[  6   7 -22  29   8 -18   3   0   4  31  19  -4  -5 -16] -> <31>
[  1   8 -20  31   4 -21   7   1   6  34  22  -2 -14  -8] -> <20>
[  1   8 -20  31   4 -21   3   1   6  34  22  -2 -14 -13] -> <110>
[  7  -7 -16  14  11 -22 -11 -10   6  56  22  -9  11   6] -> <26>
[  7  -7 -16  14  11 -11 -11 -10   6  56  22 -14  11   6] -> <60>
then: [-21   3   1] | [6]
which: [  7  -7 -16  14  11 -11 -11 -10   6  56  22 -14  11   6] | <60>
which: [  1   8 -20  31   4 -21   3   1   6  34  22  -2 -14 -13] | <110>

[-14   5  36 -12  -6  15  12  -4 -25  -5 -36  -4  21  34  -7  -1   1  30
 -10  -5 -35  -2  30 -15  -3   7   3  -7   2  -6 -13  24 -14  15  20  37
 -17 -18  29  13 -18   7   2 -18 -14  26   8  17  -7   5  -7  39] : <41>
[-14 -12  14   2 -36 -14 -30  11   9  27  18 -11  -6 -35  17   5 -13 -15
  -3  13  52 -16 -34  14  -2  -2 -28  -6   4   5   7 -31   8 -15  -1 -26
  16  -5   0  -6  11   3  20  12  -2   4 -15 -14   3  24   6  -8] : <137>
[-15   7  -6   0   5  -9   2  26 -19   1 -45   2 -13  -4   1  -8  -3  14
  12  22  35 -12   9 -12  33 -12  12 -29   0  16 -16   3  23 -12  -2 -21
  -1   3 -17 -29   2 -17 -12  18  38  -6  -2  21   2  13 -11  -9] : <64>
[-10  -3 -10   3  15 -26  12  16  -5 -17 -27  45 -14  -8 -15 -19   1  13
   9  13   6   8  11  -9  -5  -2  25 -17  14   7 -19   0  47  -1   6 -25
 -19  10 -40  -7  -9 -34 -16   1  25 -15 -16  -5  -4   2  15 -21] : <50>
[ 11 -30   7  46 -20  -3  -9  30 -19  23 -27  -6 -10  -9  -2   0  -3   4
   6  21  37 -29  12  -5  32 -21 -11 -21  -7  11  -5 -16   5 -13  -4 -18
  17  -3  -6 -30  14  -4  -1  21  30   0   8  16   9  16 -20  -6] : <52>
[-15  26 -11 -39  16  -9  16 -17   9 -28  -1  19  12  16 -12  -1   5  13
  -8 -15 -41  28   1  -6 -28  20  14   4  10  -4  -5  24  22  17  13  17
 -29  -1   1  25 -25  -9  -3 -20 -22   5 -18 -16 -17 -17  24  10] : <107>
[  7   6  -8   1  29  -8  22   0   9 -14   5  36 -15  12 -29  -8  14  -9
  11 -12 -49  16  30  -3 -12  -4  18   9  -9  -8   8  -5   9  14 -13  -3
   3  14 -32  -3   5 -16 -22  -4   7 -30  12 -18   5 -40   2 -33] : <71>
[ 13 -10  -9  25  21 -11  26  13 -17 -21 -50  23  -9  21 -24  -9  10  18
   9   8 -20   9  32 -19  17  -5  25 -20  -4   9 -15  20  32   8   0  -1
 -16   4 -22 -17 -11 -23 -24   3  28 -13  -1   7  -5 -16  -6  -9] : <142>
[  3  12 -22   2  -8  -1  13  -1 -13  10   0  39   5  23 -35  -9  11   8
   1  -5 -61  -9  48  -7 -29  -3  -2   5  -7 -19   4 -20 -18  22   9  23
   7  -6  -8   9   9  -4  -4 -23 -12   1  22 -14  12 -16  -4  -6] : <54>
[-20   3  -8 -11 -29   0 -23   4  -5  23  22  13   8 -28  22 -15 -12   6
  -2  14  43 -29 -15   7 -21   4 -10  -1  25  -9  -7 -32 -20 -16  21 -11
   6   1   6  16   9   8  22  -7 -10  17  -3   9   7  55   7  14] : <9>
then: [-14   5  36 -12  -6] | [15]
then: [-14   5  36 -15] | [12]
which: [-14 -12  14   2 -36 -14 -30  11   9  27  18 -11  -6 -35  17   5 -13 -15
  -3  13  52 -16 -34  14  -2  -2 -28  -6   4   5   7 -31   8 -15  -1 -26
  16  -5   0  -6  11   3  20  12  -2   4 -15 -14   3  24   6  -8] | <137>

[ -7  18  -1  -2   4   4 -11 -26  -1  12  -7   1  16  -9  -3  -5   7   3
  -9 -15  20   7  -7  -1 -12  -7  11 -15 -14 -14   0  -8   6  -8   5 -12
  17  26  -6 -15  -7 -16   5] -> <121>
[ -4  19  -2   5  -2   7 -12 -28   0  10  -4   3  12   2  -8 -10  -2   6
  -2  -4  24   4  -6  -6  -8 -10   4 -16  -9 -12  -2 -16  11 -17   8 -16
   9  17  -9  -2 -10 -10  -2] -> <10>
[  6  -8  -4   2   1   4  -2   6   5  -4  12   1  -6  12  -2  -7 -15   2
  10  11  -3  -3   5  -7   9  -1 -12   5   4   7  -6  -5   2 -12   3   6
 -15 -10   3   7  -3  10 -12] -> <125>
[  2 -52   2 -16  31 -15  16  58   4  -8  18 -12 -13 -26  34  20  14 -14
 -10 -22 -56   2  10  20  11  28   3  37  -1  19  -3  46 -35  39 -15  54
  -8   1  29   3  22   5  13] -> <33>
[  4   4  -6   3  -1   9 -10 -12   6   2  11   4   2  15  -8 -15 -18   6
   9   9  13   0   2 -12   4  -9 -10  -5  -2   0  -8 -17  10 -25   9  -4
 -11   1  -2   7 -10   5 -15] -> <189>
[ -8   4   4  -6   7  -6   2  -3  -5   7 -12  -4   9 -22   8  10  21  -4
 -16 -22  -2   6  -6  11 -11   5  17  -3  -9  -9   6  12  -8  18  -4   1
  20  20   0  -8   5 -15  18] -> <160>
[  0 -46   2 -16  30 -14  14  51   3  -6  16 -11  -9 -27  32  19  16 -13
 -12 -24 -50   4   8  20   8  26   5  33  -4  15  -2  43 -32  37 -13  49
  -4   6  26   2  20   1  14] -> <104>
[ -3 -24  -1 -13  27  -5   0  18   4   5  12  -7   4 -22  21   6  11  -6
 -13 -26 -21   8   2  11   0  13   8  14 -13   2  -5  23 -18  15  -4  30
   5  23  16   1   8  -8   9] -> <28>
[ -7  -2   5  -7  11  -7   3   3  -5   6  -9  -5   7 -24  12  12  22  -5
 -16 -24  -8   6  -4  13  -9   8  17   1  -9  -6   5 -13 -11  22  -6   7
  19  20   4  -8   7 -14  18] -> <19>
which: [  2 -52   2 -16  31 -15  16  58   4  -8  18 -12 -13 -26  34  20  14 -14
 -10 -22 -56   2  10  20  11  28   3  37  -1  19  -3  46 -35  39 -15  54
  -8   1  29   3  22   5  13] | <33>
then: [ 1  4 -2  6  5 -4] | [12]
which: [ -4  19  -2   5  -2   7 -12 -28   0  10  -4   3  12   2  -8 -10  -2   6
  -2  -4  24   4  -6  -6  -8 -10   4 -16  -9 -12  -2 -16  11 -17   8 -16
   9  17  -9  -2 -10 -10  -2] | <10>
which: [ -3 -24  -1 -13  27  -5   0  18   4   5  12  -7   4 -22  21   6  11  -6
 -13 -26 -21   8   2  11   0  13   8  14 -13   2  -5  23 -18  15  -4  30
   5  23  16   1   8  -8   9] | <28>
which: [  6  -8  -4   2   1   4  -2   6   5  -4  12   1  -6  12  -2  -7 -15   2
  10  11  -3  -3   5  -7   9  -1 -12   5   4   7  -6  -5   2 -12   3   6
 -15 -10   3   7  -3  10 -12] | <125>

[ 25   6 -23 -33  19 -14 -37  -9   3  50   4 -34  32] -> <93>
[ 25   6 -23 -34  -2 -14  15  -9   3  34 -19 -34  41] -> <24>
[ 25   6 -23 -34  19 -14  22  -9   3  50 -19 -34 -41] -> <23>
[-23 -35  -2 -14  -7 -44  15  -9   3  50 -19 -34  32] -> <39>
then: [-23 -34  -2 -14] | [15]
which: [-23 -34  -2 -14  -8 -44  15 -10   1  50 -18 -33  31] | <39>
which: [ 25   7 -23 -34  -2 -14  14 -10   4  35 -19 -33  40] | <24>

[ 22 -32  29 -17  23 -12] : <136>
[ 21  13 -27 -33 -18 -29] : <53>
[-12 -46  31  -4 -16 -32] : <82>
[ 34 -15   8 -22   9 -16] : <177>
[-33  16 -33  -9 -26  14] : <86>
[ 21  25 -34 -27  -7 -25] : <126>
[ 39   8 -11   2  -5 -30] : <216>
[ 29 -10   4 -12  16  26] : <62>
[-41 -32  21   6  -5 -29] : <119>
[ 19  29 -41 -51 -14 -15] : <114>
[  0 -38  25 -39   4 -14] : <130>
[ 11 -19  14 -18  26  10] : <199>
then: [-33  16 -33] | [-9]
which: [ 22 -32  29 -17  23 -12] | <136>

[ -7 -35 -22 -23 -34] : <115>
[ 57  39 -40  -3  48] : <83>
[14 54  7 -6 31] : <81>
[ 47  38  46 -13 -33] : <89>
[ 24 -40  -8 -41 -44] : <171>
[-58  -5  15  37  13] : <57>
[ 53 -15 -15  -4  30] : <14>
[-28  30  58  53  31] : <94>
[-42 -21   6 -36 -30] : <103>
then: [ 53 -15 -15] | [-4]
which: [-42 -21   7 -36 -30] | <103>
which: [ -7 -35 -22 -23 -34] | <115>
after: [-6] | [31]
which: [ 24 -40  -9 -40 -44] | <171>

[  7  -5 -28 -28  26] = <59>
[ -7  48  21 -20 -26] = <108>
[ 37 -18  36   5   0] = <169>
[  2  -3 -21 -36  20] = <25>
[  0   6 -14 -13  -3] = <21>
[-16   8 -14  26  -8] = <58>
[ 10  16  12 -19 -10] = <173>
[-33   6 -29  -3   0] = <113>
[ -3  27 -14   4  -9] = <133>
which: [-33   7 -28  -5  -2] | <113>
after: [-7] | [48]

